Families of rows that turns and mirrors carry onto each other, the same ones carrying the whole set onto itself: the rest of each named row's family, in list order
5 families of 8 rows
z982: [-10.7  31.6 -19.7  -3.4 -33.1   8.3  -5.8   1.7  -2.7  22.3  -5.1]
z567: [ 10.9  11.8   9.1   4.7 -12.2   8.7 -18.8  -3.9 -24.1  34.8  23.7]
z529: [ 15.8   9.3  -5.7   0.0 -11.3  13.5 -32.2  -0.9 -27.4  35.5  17.6]
z210: [ -3.8   0.7   0.4 -29.5   0.5  23.2   1.2  -8.6 -17.6  12.0 -13.8]
z527: [ 33.1   5.0  -8.6  -9.9  20.1  19.1 -19.0 -11.3  -6.0   5.5  21.3]
z466: [  2.8  25.6 -35.0  -4.2  17.4  -3.5  -0.3  -1.9  -6.9  30.6  19.9]
z736: [ -6.9  32.3 -17.6 -21.0 -25.6  -6.6  -1.9   4.0  -3.2  23.5 -12.5]
z207: [ 18.2  16.8   8.2  -4.9 -13.2  23.7 -15.4   1.1 -28.5  34.8   7.5]
z787: [ 11.5   2.8   2.6 -10.2 -11.9  17.9 -31.7   5.6  -4.7 -13.2  -9.0]
z509: [ -1.3   6.8   6.2  -1.2 -20.2   8.0 -32.3   3.4   3.9 -10.3   5.9]
z341: [ 31.0  28.2 -14.5  11.9   4.4  -7.6 -20.7  19.4  18.8  24.0   9.8]
z374: [ 23.3  39.8   3.1   9.2   2.5  12.4 -33.3  14.4  13.9  16.1   4.9]
z789: [ 16.3  36.8 -18.6  -2.8  15.6   0.7  13.1   0.3  -4.2  34.7  18.4]
z949: [  8.4  11.5  11.7  -4.9 -15.3  16.3 -20.3  27.5  11.0  -1.8  -6.6]
z286: [ 20.7  17.2   8.5 -12.2 -13.7   0.8 -17.5   6.8 -21.9  43.3  17.4]
z905: [  3.3   8.3  14.8  -7.6 -17.7  29.4 -25.4   8.3   1.7  -8.4   4.6]
z770: [ 21.6  40.0  -9.1  -9.2  -8.1   2.0 -26.8  23.7  22.0  21.1   5.8]
z620: [ 23.9   7.6  19.1  -0.7   4.1   4.3 -21.9  -1.1 -18.9  33.2   7.2]
z381: [  8.8  24.3 -26.4  -8.0   8.8  -2.0  -4.1   6.5  19.4 -16.5   0.0]
z121: [ 16.0  37.1  -9.2  14.2  -9.4  10.1 -28.3  22.6  15.8  22.6  17.7]
z358: [ 10.7   7.3  15.8 -23.0 -24.8  13.6 -23.0   8.7   0.7  -3.9  -1.7]
z909: [  1.5   2.5  -2.8 -34.6   3.5  -0.2   3.9 -10.1 -22.6  11.1   7.1]
z715: [  1.5  23.2 -22.5 -32.3   8.2   5.0  -7.1   9.6  17.8 -13.6  -2.3]
z41: [  2.3  29.9 -31.2 -11.6  17.3  15.2   0.3   1.4  -9.4  34.9  24.3]
z250: [ 20.6   4.5  -9.2  -6.7  28.9  15.0 -24.0   9.3  -2.9   1.3  31.3]
z159: [ 16.7  16.8 -25.4 -14.7  16.1  -0.1   1.8 -16.2  -8.6  37.7   5.9]
z147: [ -3.3  24.1 -33.4 -14.7   4.1  14.8  -8.9  11.9  18.8 -12.3   1.1]
z329: [-11.5  -1.1 -12.3 -22.8   6.0  12.0  -0.5 -17.9 -18.0   1.9   8.5]
z603: [ 20.5  38.8 -16.1   6.5  -2.6  11.7 -31.7   5.6  19.4  22.2  16.3]
z776: [-11.3  -2.8  -9.6 -19.7  -0.3  15.2   3.6   0.7 -27.5   1.1  11.4]
z308: [  2.2  29.1  -1.8  -1.1 -25.2   1.2   5.1   0.4   5.9  32.9  -9.2]
z316: [-20.7  39.5  -5.2  -2.6 -19.2   6.3 -10.7  -1.4  -5.5  27.8  -7.4]
z82: [ 15.9  31.7 -25.9 -20.7  23.6 -11.5   0.1   6.5  -5.4  30.2  17.6]
z12: [ 23.8  -3.7 -12.6 -15.5  28.8   7.6 -24.7  12.5   0.0  -1.9   6.4]
z244: [ -8.9  26.4 -22.7 -12.3   3.5   8.0   6.4   5.9  24.0  -8.0  10.7]
z537: [ 25.6  -3.2 -15.2  -8.7  13.8  16.7 -17.7   9.6   4.1  -0.8  32.3]
z192: [ 27.2   7.8   3.2 -24.0  21.6  12.2 -22.7  12.1   0.7   4.9  25.2]
z449: [  1.0  -2.7 -19.3 -19.3  -1.9  12.2  13.4  -6.7 -19.1   5.9   4.4]
z198: [  2.7  16.8 -35.8 -19.7   1.0  10.0   2.5  13.5  17.7   2.8 -11.4]
z154: [ -7.3  37.8 -10.7   1.3 -21.1   2.2   1.5  15.5  -7.5  13.0 -15.6]

Same family as z121: z982, z567, z466, z905, z250, z147, z329
Same family as z244: z529, z509, z41, z603, z776, z316, z537
Same family as z736: z286, z770, z358, z909, z715, z82, z192
Same family as z207: z527, z787, z374, z789, z381, z449, z154

